One vector is turned by the same rotation once a tick. Each row is the vector after some number of ticks, and that number follows the row.
The counts run from 0 to 278.
[ 15.6 -16.6  24.1  46.9 -24.4   1.5  22.0  -1.7 -14.2 -10.5  19.0   7.9
  16.3  -1.3  -0.7  26.5  -7.4 -28.9  23.7 -11.5 -25.8  -8.8  -0.9 -23.7
 -11.6  11.6   7.5 -10.1 -11.6 -24.3 -28.7  22.5  21.5  16.4] : 31
[ -4.1 -23.4  -5.3  -7.9   5.7   4.8   0.3  -6.6  -6.3 -20.1   4.8  43.1
 -19.5   5.3  -5.3   2.0  -0.6  -9.4 -15.7 -16.4 -14.7 -25.9 -15.1   0.9
  45.0  22.5 -20.9 -15.0  44.1 -39.1  12.8  -3.3  -3.1  13.6] : 12
[ -8.0 -18.7  14.6   9.7 -19.0  13.2  18.7   1.5 -20.4 -17.2  -4.8  14.6
   5.7  -8.0 -17.3  26.1  -2.3 -22.9 -13.6   1.3 -35.9  -3.4 -22.2 -37.6
  -2.7  11.0   0.3  -3.4  -6.6 -28.7 -28.5  24.2  23.9  10.0] : 25
[ -8.6 -12.9  -0.5  23.2   0.9  19.3  33.4  10.1  10.8 -12.9  -6.9  27.7
  31.5   5.9  29.7   4.1  -5.6  -9.7 -23.1 -35.6  17.8  16.8 -14.7 -16.8
   8.2 -36.3  -8.4  -8.8  15.9  -8.1 -30.5   5.6  27.1   2.5] : 223
[-22.3  11.0   8.0 -11.2  24.2  15.7 -16.9 -22.4  24.2 -15.7 -25.4  17.4
  -6.7 -36.1 -25.3 -44.7  16.3 -23.3 -18.0  -3.5 -15.9   4.3  -7.6 -11.5
  -7.4 -22.8 -17.7  19.7  -4.6  -4.7  31.9  -4.9   3.3  -6.4] : 174
[-16.9   9.4   2.2  -4.0  21.7  16.2 -41.7  -1.8  15.2   4.9  -1.7  -1.8
  28.4   6.0  -0.8 -37.6  -2.9 -26.1  30.1 -15.9 -20.5  28.8   9.1  -7.9
   3.8  15.4 -21.0   7.4 -16.1 -33.4  -3.5  -4.1   6.2  21.3] : 184
[ 16.4   5.2  17.8 -23.5  25.2   8.9  16.9 -27.8  -4.6  -4.7  21.6  40.7
 -11.9 -11.8 -41.6   5.6   6.9 -37.9  19.0 -10.3  -7.7  -9.5  35.3   7.8
   3.5  -6.3   1.1  14.7  -5.8 -23.9   1.9   9.6  -8.4 -25.2] : 49
[ 11.1 -12.5   6.5  20.4   9.6  -7.8  13.6 -34.6  19.1 -16.9  16.5   3.3
   3.6 -40.2  -5.5  21.9 -24.0  -9.0   5.7  38.8  18.2  -4.8   8.3  11.8
  -9.3 -38.1   7.8  -8.4   4.0  -8.5  21.7  24.0 -18.7 -15.9] : 46
[ 11.6 -10.4  33.2   1.5 -32.2   2.0 -25.9 -25.9  20.5  13.2   6.2 -40.4
  -2.9 -22.5   3.5 -15.5  -2.9 -10.7  -5.1  28.3 -24.3   2.0 -23.5  -6.5
 -19.5 -18.2  -8.8   5.8  13.9  -7.6  21.3   4.2  -1.9  31.6] : 268
[-13.2  10.7 -13.3 -13.7   7.7  24.5  23.1  16.7  -7.4 -45.4   8.5  22.5
 -12.8   1.9  10.9   6.6 -20.4 -18.8 -17.4 -35.2   0.7 -19.3  14.3  -1.4
  12.2   8.3  -7.7   9.2 -39.4 -29.2 -18.1  -7.1 -11.2   0.3] : 210
[-28.7  -5.4  -5.4 -24.4   9.2   0.7 -18.9   2.3  12.4 -13.3 -41.8  -6.8
  11.4 -20.0  28.2  -4.0   2.1 -16.3 -38.3  13.5  20.7  -2.8 -22.4  11.0
 -10.6  -9.3   2.1   4.4 -13.5 -14.4  27.4 -10.1 -35.0  13.3] : 89
[ 24.5 -10.4  14.1 -12.7 -19.5   4.6  13.6 -18.0  13.2  24.8  49.5  19.2
  17.1  12.4  -9.6 -12.7 -13.4 -15.2  19.5  28.0 -17.3  27.2  15.8  -1.7
 -12.7 -15.2 -16.2  -9.9  11.0 -18.1 -13.1  20.5   9.0   7.2] : 146
[  6.8  13.1   2.1 -20.9   1.0   4.6  14.6 -27.6   4.7  -1.5  -6.9  -3.2
   3.1 -46.9   1.6 -10.5  -0.2 -37.8 -11.1  24.4  10.8  14.2 -13.5   6.1
 -60.0 -10.4  11.9  27.2  -3.5  -6.7  -2.9   9.6   3.6 -13.6] : 58
[ 13.2 -12.4   1.5  13.9   1.0  13.6  41.7 -22.2   4.5 -13.3  15.9  35.4
  -3.4 -26.8  -0.2  -4.0  -4.5 -21.6 -24.0  -3.9   1.3   6.3 -25.9 -14.4
   8.7 -32.0 -11.9 -12.5  41.9  -2.7  -4.5  22.3  24.8 -11.5] : 137
[ 28.5 -21.1  27.4 -11.6 -18.2   6.6   7.2  -3.2   8.9  -6.9  45.7   5.1
   4.9  38.1  23.8  16.7 -26.4  11.4  14.2   1.8  16.8  -0.8  32.8  13.4
   0.4 -32.3 -11.9  -6.4  21.5  -5.9 -29.4  -2.3 -10.0   4.2] : 232
[-11.0  -4.0   3.4  18.4 -26.5  28.6  -0.7   5.5  -2.6 -21.3  -2.0 -20.0
  -5.4  -3.8  31.0  -4.8 -10.9 -13.0 -36.8 -26.8 -13.8 -14.6 -41.9 -15.7
  22.8 -22.8  -9.1   3.8   0.2 -15.1 -23.3  -9.9   8.4  28.3] : 106
[ -4.1  -3.9 -20.9  -2.7   5.4  18.2  30.0  20.5  -6.0 -22.7  17.9  44.5
   6.6   3.7  30.4  -8.2 -13.0 -24.2 -15.3 -42.5   7.4  10.2   3.9   0.5
  18.1  10.4 -11.6  -1.6 -22.5 -30.1 -24.7   2.0  12.2   0.4] : 216
[-11.8 -39.3  23.0  14.1 -15.6  -7.6 -16.0   2.2   7.0 -18.0 -35.6  23.2
  11.6   0.1  22.2  12.6   9.6  22.3 -45.1 -13.2  -7.9 -19.2  -3.0  -7.1
  -4.4 -12.5   2.1 -13.9   3.6  -3.3  22.0  -9.6 -17.2  20.9] : 2
[  9.6 -28.1  13.0 -30.9 -21.5  -7.0 -19.2  -0.4  -2.6 -40.1   4.6   8.1
 -35.4   4.2  16.1  11.4 -14.6  11.9  -6.1   9.2  -5.9 -31.7 -13.9   8.4
 -11.4  24.6  -8.4 -11.9  17.6 -22.9   4.0  -5.5 -27.7  24.7] : 10
[-13.3  10.9   7.1 -25.9  -9.6  14.2 -31.4  -3.5  10.5  -7.9 -14.9 -30.9
   4.7 -26.2  12.2 -25.1  -9.9 -24.8   2.2  22.3 -11.1  14.3 -23.9   5.0
 -33.3   3.3  -6.7  22.0 -19.3 -18.2  -4.7  -1.3  -4.8  22.0] : 182
[ 10.2 -32.1   3.6  16.8  -8.3   2.2  24.9  -5.8  11.4 -37.4  -6.7  33.3
  -9.1 -20.3   9.4  26.2 -17.1  10.6 -19.5  15.8  25.1  -3.5 -19.4 -16.0
 -19.3 -21.9  -1.0 -26.0  28.6  -3.3  -0.9  16.2  -3.5 -14.0] : 132
[ 14.6 -15.0   6.7   0.6   4.6  12.7  30.1 -21.5  -0.8 -10.7  19.7  56.6
  -8.7  -9.4 -14.1  -1.8   7.7 -25.0 -13.6 -19.3  -1.4   2.2 -12.1  -5.6
  18.5  -7.8 -17.3  -4.3  53.6 -14.0 -10.3  16.5  21.1 -17.8] : 136
[-15.9   1.6  24.0 -13.8 -13.4  -3.6 -42.1   3.3  23.7 -19.6 -27.3 -22.3
  12.8 -10.2  19.6  -9.5  -6.9  -7.0  14.5  -2.6 -13.0  11.3   2.8  -5.2
 -37.5  10.4  -8.2  31.0 -30.1  -5.9 -17.3  -3.7 -15.0  22.8] : 188
[ -3.9  -7.0  17.0 -22.0  33.2   7.8 -23.4 -14.9  20.7  15.1 -13.0  -4.4
  30.2   4.3  -3.6 -30.6   5.3 -28.6  30.5  -1.3   3.2  31.3  13.9   9.4
 -32.4  -9.3 -14.7  15.6  26.2  -9.7 -14.5 -13.3   6.2  -3.2] : 66
[  3.8 -27.3  28.5   3.8  28.5  -8.5 -22.3 -27.1  16.4  -7.3 -19.9   2.4
  -2.4 -11.7 -25.7   6.3  -3.4  -3.8  20.1  33.1   8.8  -2.1  12.7   1.3
 -38.2 -15.9   2.1 -12.8  18.4 -12.0  32.3  -4.0 -21.3 -12.7] : 164
[-22.2 -16.8   6.1   9.7   9.0  27.1  -1.3   8.5 -12.1 -14.2 -10.7 -13.1
   6.7  11.4  19.5   2.1   4.0 -15.5 -31.1 -29.7 -16.1  -0.7 -32.4 -15.9
  32.2 -11.8 -20.6   1.4  25.5 -24.7 -29.2 -20.3  12.7  20.7] : 105
[-14.5   0.2 -23.4  -4.1  20.5  23.8  14.5  18.1 -23.2 -36.7   9.0   1.9
 -12.2   6.3  13.6  22.1 -27.9 -30.0  -3.3 -11.8   1.9 -12.4  -1.0   0.9
  18.8   7.2   2.3  -5.4 -33.3 -45.8 -13.1  -8.3 -18.2   3.7] : 209
[ -2.8 -19.9  31.8  20.7   7.2  13.4 -20.0 -15.4   4.8  21.0   3.8   3.3
  12.6  17.9 -30.7 -11.9  14.6  -7.3  12.9   5.7 -41.5   3.9  18.5 -23.7
  19.1 -13.2 -19.7 -16.7 -13.1 -20.3  27.7  -9.0   2.1  20.4] : 271
[ 17.1  -6.9  14.6  -4.0   7.2   2.4  11.0 -23.1   2.7 -21.5  19.8  -7.2
 -14.7 -24.0 -18.4  26.1 -31.1 -20.0  29.5  38.7   7.0  -6.4  16.5  11.0
 -30.1 -21.2  11.8  -8.0  -4.1 -23.4   3.3  13.5 -20.4 -11.2] : 47
[ 10.8 -34.4   3.6 -25.7  13.5   2.1  15.0 -15.6 -17.5  15.2  -4.0  12.3
  -0.4   3.3  -8.4   4.9   2.5 -31.5 -12.3  30.7   7.2   5.3 -21.1  -3.6
 -46.3   3.8  10.3 -24.9  39.1 -25.7  18.4  -4.9   4.5  -0.8] : 251
[ 16.5 -32.9   7.7 -14.4 -10.2   1.2  22.2  -6.2 -11.2 -33.4  11.6  14.6
 -19.2  -8.0   2.5  30.5 -31.8  -0.9  -3.6  27.4  20.2 -10.5 -18.2  -3.8
 -32.6  -0.4  10.1 -18.0  29.4 -16.4 -14.5  13.3   0.3  -9.1] : 133
[ 10.5 -22.1   8.9 -27.5  -2.2   0.2 -11.8   0.7   2.4 -27.2  12.0  31.6
 -31.9  11.8   1.6   6.9   2.6  -1.3  -1.7 -11.4 -19.4 -24.8  -8.3   8.5
  14.0  44.8 -18.0 -11.7  27.0 -41.3   9.2  -8.3 -13.6  16.7] : 11
[ -6.4   8.4  17.9  19.2  11.9  25.0   2.2 -12.5  -7.2 -14.5 -12.0  -7.7
   1.4 -23.3 -10.6 -11.5  -0.1 -38.1   4.0  -7.2   2.3  15.6  -1.6 -27.6
 -60.5 -22.6   8.6  10.9 -28.1  13.7 -10.3  -9.6  16.1  -9.3] : 63
[  9.6  10.3  24.2 -14.1  -0.8  16.0 -12.3 -17.0   6.5 -16.8  -8.6   4.4
   9.9 -21.7   2.9 -21.2  -3.4 -20.9   6.5  -2.1   3.3  23.8   8.4 -10.4
 -73.5 -13.9   2.5  24.4 -19.4  18.2 -20.6 -11.4   8.9  -4.3] : 64
[ 28.8  -7.2  37.8 -10.4 -37.3   0.1  19.9 -27.2  10.3  11.0  13.4   2.8
  14.7 -17.1  -3.7   0.6  11.4 -24.6  -9.5  18.2 -25.4   2.9   7.9 -11.3
 -43.1 -23.8  14.6  18.1  -4.4  12.6  -1.4  15.3   8.5   9.5] : 150
[ 32.8 -14.0  -8.3   1.1  -7.7   5.6  26.2  -7.6 -16.7  -8.2  36.5  36.6
 -15.4   4.8  15.3  16.0  -0.2 -31.0   6.6 -32.4   2.2 -21.5  -9.0  16.1
   4.1  19.4  -1.0 -15.2  23.5 -37.9  -5.5   9.5   9.1   4.2] : 129
